In the data rows, zero lies at 4.5, halfway between 4 and 5.
Some points:
(7, 7, 7, 3, 6, 4, 2, 5, 4, 5, 1, 5, 4, 5, 4, 3, 5, 3, 3, 2, 5, 3, 4, 3, 4, 7, 3, 3, 7, 6, 2, 3)
(6, 5, 6, 6, 5, 4, 5, 4, 2, 2, 3, 5, 1, 6, 2, 5, 5, 5, 6, 6, 4, 7, 4, 5, 9, 2, 6, 5, 4, 5, 3, 6)
(8, 6, 6, 3, 3, 4, 5, 5, 5, 4, 3, 3, 2, 3, 6, 3, 4, 1, 5, 5, 4, 6, 3, 7, 3, 1, 5, 4, 5, 5, 4, 3)
(3, 3, 5, 8, 4, 4, 2, 4, 0, 3, 4, 4, 5, 5, 4, 6, 4, 3, 4, 4, 5, 2, 4, 1, 5, 6, 6, 6, 4, 6, 3, 4)
(9, 5, 3, 1, 6, 4, 3, 4, 0, 3, 7, 9, 6, 1, 5, 5, 5, 2, 3, 6, 2, 8, 6, 3, 6, 7, 4, 7, 5, 4, 3, 5)
(1, 4, 6, 4, 5, 4, 4, 3, 2, 8, 3, 7, 0, 5, 4, 6, 4, 5, 4, 5, 5, 7, 3, 4, 3, 6, 5, 1, 4, 2, 6, 5)
(9, 6, 4, 3, 3, 4, 5, 5, 3, 7, 4, 3, 3, 2, 6, 4, 6, 0, 3, 3, 7, 3, 5, 5, 5, 4, 2, 6, 7, 5, 5, 6)
(8, 6, 4, 0, 3, 4, 5, 7, 8, 6, 6, 2, 2, 5, 8, 1, 8, 3, 5, 2, 8, 1, 2, 5, 8, 6, 1, 6, 6, 3, 6, 4)
(6, 4, 4, 5, 6, 6, 5, 5, 4, 4, 3, 3, 6, 5, 3, 5, 3, 4, 5, 7, 4, 4, 7, 4, 6, 5, 6, 5, 4, 3, 4, 3)
(6, 6, 4, 6, 5, 5, 2, 5, 6, 8, 5, 5, 8, 7, 4, 4, 4, 4, 5, 3, 4, 7, 7, 2, 1, 5, 4, 6, 5, 7, 7, 8)
(5, 2, 5, 9, 6, 4, 5, 3, 0, 0, 7, 2, 6, 3, 2, 9, 5, 6, 3, 6, 4, 9, 3, 7, 5, 6, 6, 4, 2, 6, 3, 4)
(4, 6, 5, 2, 4, 5, 4, 6, 3, 6, 7, 6, 4, 6, 7, 5, 5, 1, 5, 3, 3, 7, 3, 8, 8, 4, 5, 8, 4, 3, 6, 5)
(2, 3, 3, 8, 3, 3, 3, 4, 5, 3, 6, 4, 8, 5, 1, 5, 5, 7, 5, 4, 4, 5, 5, 0, 3, 7, 6, 9, 4, 5, 0, 5)
(4, 2, 4, 2, 4, 5, 9, 4, 4, 5, 7, 6, 1, 0, 4, 3, 5, 9, 3, 7, 3, 5, 2, 3, 6, 6, 6, 2, 3, 2, 5, 4)
(0, 3, 4, 6, 4, 4, 5, 4, 5, 3, 4, 3, 2, 4, 3, 4, 6, 6, 5, 6, 6, 3, 3, 8, 9, 4, 4, 5, 3, 2, 4, 6)
(2, 2, 6, 2, 5, 7, 7, 5, 7, 2, 3, 3, 5, 5, 3, 1, 1, 5, 5, 5, 8, 2, 5, 3, 6, 0, 6, 6, 4, 2, 5, 3)
(5, 6, 6, 2, 3, 5, 1, 4, 2, 7, 4, 6, 9, 4, 6, 2, 3, 2, 5, 4, 4, 3, 4, 3, 2, 4, 3, 6, 6, 6, 5, 4)
(6, 0, 3, 4, 4, 5, 7, 6, 9, 2, 6, 5, 5, 6, 4, 1, 2, 4, 7, 5, 6, 2, 7, 6, 7, 0, 7, 9, 4, 0, 4, 7)
(5, 6, 4, 4, 6, 4, 5, 4, 1, 4, 5, 7, 5, 4, 5, 3, 4, 2, 4, 5, 3, 8, 5, 7, 2, 5, 4, 4, 4, 5, 3, 3)
(6, 2, 6, 8, 5, 5, 6, 3, 5, 5, 6, 3, 5, 4, 2, 7, 5, 7, 4, 5, 5, 4, 4, 4, 5, 1, 5, 5, 4, 3, 4, 5)
(4, 5, 5, 5, 5, 3, 6, 3, 8, 6, 4, 5, 3, 5, 5, 6, 6, 6, 5, 4, 3, 6, 6, 3, 3, 6, 3, 4, 4, 6, 5, 5)
(6, 5, 3, 3, 5, 7, 9, 2, 5, 8, 4, 7, 1, 0, 2, 1, 7, 7, 2, 5, 3, 6, 4, 4, 7, 4, 4, 6, 4, 0, 1, 3)
(2, 3, 8, 2, 7, 5, 3, 4, 8, 7, 4, 6, 5, 7, 6, 0, 2, 1, 3, 2, 2, 9, 9, 0, 0, 3, 4, 5, 8, 7, 5, 4)
(3, 3, 3, 6, 5, 5, 4, 5, 2, 2, 3, 7, 6, 5, 5, 6, 5, 7, 5, 5, 4, 4, 8, 6, 7, 3, 5, 5, 4, 4, 3, 4)
(4, 2, 4, 8, 5, 6, 8, 3, 5, 5, 7, 4, 7, 4, 2, 5, 4, 6, 3, 5, 4, 4, 4, 5, 5, 7, 6, 4, 4, 3, 2, 4)
(5, 6, 5, 6, 4, 4, 0, 5, 7, 6, 3, 5, 9, 6, 6, 5, 4, 4, 4, 2, 5, 3, 6, 3, 0, 6, 3, 4, 5, 7, 6, 5)
(5, 5, 5, 7, 3, 5, 6, 5, 2, 3, 5, 6, 3, 4, 5, 5, 5, 3, 6, 6, 5, 4, 3, 8, 7, 6, 5, 5, 4, 5, 4, 4)
(3, 3, 5, 5, 5, 4, 4, 5, 5, 5, 2, 4, 7, 5, 5, 7, 6, 7, 6, 4, 5, 7, 2, 7, 2, 5, 3, 6, 6, 6, 6, 4)
(6, 3, 4, 7, 4, 3, 6, 5, 8, 4, 6, 4, 7, 7, 5, 5, 7, 9, 6, 4, 5, 3, 5, 4, 3, 6, 3, 3, 4, 5, 5, 5)
(3, 3, 3, 5, 4, 5, 4, 3, 6, 3, 5, 4, 7, 2, 2, 6, 3, 6, 2, 6, 5, 4, 5, 5, 3, 3, 6, 1, 3, 6, 5, 5)
(3, 6, 4, 4, 3, 5, 3, 4, 6, 4, 4, 3, 3, 5, 3, 3, 6, 4, 5, 4, 4, 2, 3, 4, 7, 5, 5, 4, 3, 3, 4, 6)
(3, 3, 7, 9, 7, 5, 3, 5, 1, 2, 6, 3, 5, 6, 3, 8, 4, 4, 3, 5, 3, 6, 4, 4, 4, 5, 5, 0, 3, 5, 4, 2)
(4, 8, 7, 6, 5, 5, 0, 7, 5, 3, 0, 2, 5, 6, 5, 6, 2, 0, 6, 3, 5, 6, 4, 2, 3, 3, 4, 5, 9, 9, 5, 4)
(5, 7, 6, 4, 3, 3, 3, 5, 2, 5, 3, 4, 2, 4, 5, 4, 3, 4, 4, 4, 5, 5, 5, 6, 2, 3, 6, 1, 5, 6, 4, 3)
(1, 5, 3, 8, 5, 4, 5, 3, 8, 3, 5, 6, 5, 5, 2, 9, 3, 8, 5, 5, 4, 8, 7, 2, 2, 4, 5, 4, 4, 4, 4, 4)
(3, 5, 5, 8, 7, 4, 5, 4, 4, 0, 5, 3, 4, 4, 3, 4, 6, 4, 2, 6, 5, 2, 4, 3, 2, 9, 5, 4, 3, 8, 4, 3)
(1, 4, 4, 4, 6, 5, 3, 4, 4, 0, 6, 2, 4, 7, 4, 8, 6, 3, 3, 6, 5, 6, 1, 4, 6, 9, 4, 3, 4, 7, 5, 3)
(7, 6, 3, 8, 6, 4, 3, 6, 7, 6, 5, 6, 4, 4, 4, 6, 6, 9, 6, 7, 4, 6, 3, 3, 4, 7, 4, 3, 9, 6, 3, 5)
(5, 7, 7, 5, 6, 4, 8, 4, 4, 8, 5, 3, 3, 4, 6, 4, 5, 4, 3, 4, 5, 3, 2, 4, 8, 4, 5, 3, 6, 5, 7, 4)
(3, 3, 2, 1, 6, 4, 4, 6, 5, 2, 5, 3, 7, 5, 5, 4, 4, 5, 5, 6, 3, 1, 4, 2, 3, 8, 4, 7, 5, 8, 4, 5)
(7, 6, 5, 1, 5, 6, 5, 4, 0, 4, 5, 6, 2, 2, 6, 6, 4, 7, 3, 5, 3, 6, 4, 8, 1, 4, 5, 2, 5, 5, 4, 3)
(6, 4, 6, 5, 2, 4, 3, 6, 9, 7, 3, 2, 5, 5, 5, 4, 4, 7, 6, 6, 5, 3, 4, 8, 3, 2, 5, 3, 5, 4, 5, 7)
(5, 3, 3, 3, 4, 5, 5, 4, 8, 3, 4, 7, 6, 5, 6, 4, 5, 6, 5, 5, 5, 1, 5, 5, 5, 1, 6, 7, 4, 2, 6, 6)
(7, 5, 5, 4, 3, 5, 5, 6, 4, 8, 2, 5, 6, 6, 6, 4, 4, 5, 5, 4, 5, 0, 8, 2, 1, 3, 3, 4, 5, 4, 6, 4)
(5, 5, 3, 4, 1, 3, 5, 5, 7, 9, 5, 5, 9, 2, 4, 1, 2, 6, 9, 3, 4, 0, 9, 5, 2, 6, 5, 6, 5, 4, 5, 7)
(4, 5, 5, 2, 4, 5, 5, 5, 3, 1, 6, 4, 3, 5, 6, 3, 4, 1, 5, 4, 2, 6, 5, 6, 6, 6, 4, 8, 4, 4, 3, 6)
(3, 4, 6, 4, 2, 3, 3, 2, 4, 6, 5, 5, 9, 3, 6, 4, 3, 1, 3, 3, 5, 5, 7, 3, 1, 6, 5, 3, 2, 5, 5, 6)
(4, 6, 5, 6, 4, 5, 3, 5, 6, 2, 5, 3, 4, 5, 6, 4, 5, 3, 4, 3, 2, 3, 7, 2, 4, 5, 6, 8, 6, 8, 5, 8)
(9, 6, 2, 2, 2, 4, 3, 7, 5, 7, 5, 3, 1, 6, 5, 3, 6, 2, 6, 2, 6, 1, 1, 8, 6, 4, 3, 6, 5, 1, 7, 3)
(5, 6, 5, 6, 7, 5, 4, 6, 6, 7, 3, 4, 2, 4, 4, 8, 6, 4, 3, 5, 6, 2, 5, 5, 5, 4, 4, 5, 5, 6, 5, 3)
(5, 4, 4, 3, 3, 4, 7, 3, 1, 7, 6, 9, 5, 3, 5, 2, 5, 5, 5, 5, 4, 6, 5, 4, 6, 4, 2, 7, 5, 4, 3, 4)
These points spread out most along one direction. Where along it does each point below lie, from 0 to 99? 50 is the average, and the first point above lies past it. One standard deviation of the points above along it is 16.
(0, 2, 5, 6, 7, 4, 6, 3, 1, 2, 1, 7, 2, 5, 5, 7, 2, 3, 2, 7, 3, 9, 5, 7, 2, 5, 7, 0, 3, 3, 4, 1) 19
(3, 5, 5, 6, 5, 6, 4, 4, 5, 4, 3, 5, 3, 4, 5, 5, 4, 4, 4, 5, 4, 3, 3, 3, 2, 2, 4, 3, 4, 4, 4, 3) 47
(6, 3, 5, 4, 4, 5, 6, 3, 1, 2, 5, 9, 5, 1, 7, 5, 3, 7, 2, 5, 5, 4, 3, 8, 4, 4, 3, 2, 2, 1, 3, 3) 39
(7, 4, 3, 2, 2, 4, 4, 6, 8, 8, 5, 3, 2, 4, 6, 1, 8, 3, 6, 3, 7, 7, 3, 8, 6, 6, 3, 7, 4, 2, 8, 4) 77
(1, 3, 4, 8, 7, 4, 6, 4, 3, 3, 6, 1, 3, 5, 3, 9, 6, 4, 3, 6, 5, 5, 3, 6, 9, 3, 7, 3, 3, 5, 5, 2) 20
(7, 7, 4, 0, 5, 4, 4, 5, 3, 6, 3, 5, 3, 4, 6, 1, 6, 1, 3, 3, 7, 2, 3, 2, 5, 5, 3, 5, 7, 7, 7, 3) 77
(0, 4, 5, 3, 5, 4, 6, 4, 8, 3, 3, 7, 3, 6, 4, 4, 2, 8, 5, 5, 5, 6, 3, 3, 6, 6, 5, 1, 4, 4, 3, 5) 39
(6, 4, 3, 4, 5, 6, 3, 4, 8, 5, 5, 2, 9, 5, 4, 2, 5, 4, 5, 2, 5, 4, 8, 3, 4, 2, 4, 4, 5, 3, 4, 7) 65
(5, 3, 2, 1, 3, 6, 7, 6, 7, 7, 3, 3, 4, 4, 3, 3, 2, 6, 7, 5, 5, 3, 6, 3, 5, 3, 3, 5, 3, 4, 4, 8) 66
(2, 6, 3, 5, 2, 5, 2, 7, 5, 5, 7, 6, 8, 6, 4, 8, 5, 5, 6, 4, 4, 4, 7, 9, 3, 6, 4, 3, 4, 4, 4, 4) 46
(6, 7, 5, 5, 4, 6, 3, 3, 4, 3, 4, 4, 6, 6, 5, 5, 3, 4, 6, 4, 4, 7, 4, 2, 4, 4, 4, 5, 6, 8, 5, 4) 50
(4, 5, 6, 0, 5, 4, 6, 2, 2, 3, 5, 2, 2, 5, 5, 3, 5, 0, 6, 4, 3, 4, 4, 6, 8, 3, 4, 5, 3, 1, 5, 5) 59
(3, 4, 5, 7, 5, 4, 6, 5, 3, 7, 5, 4, 4, 7, 4, 8, 4, 9, 7, 5, 5, 7, 1, 8, 6, 1, 5, 3, 7, 3, 8, 6) 40
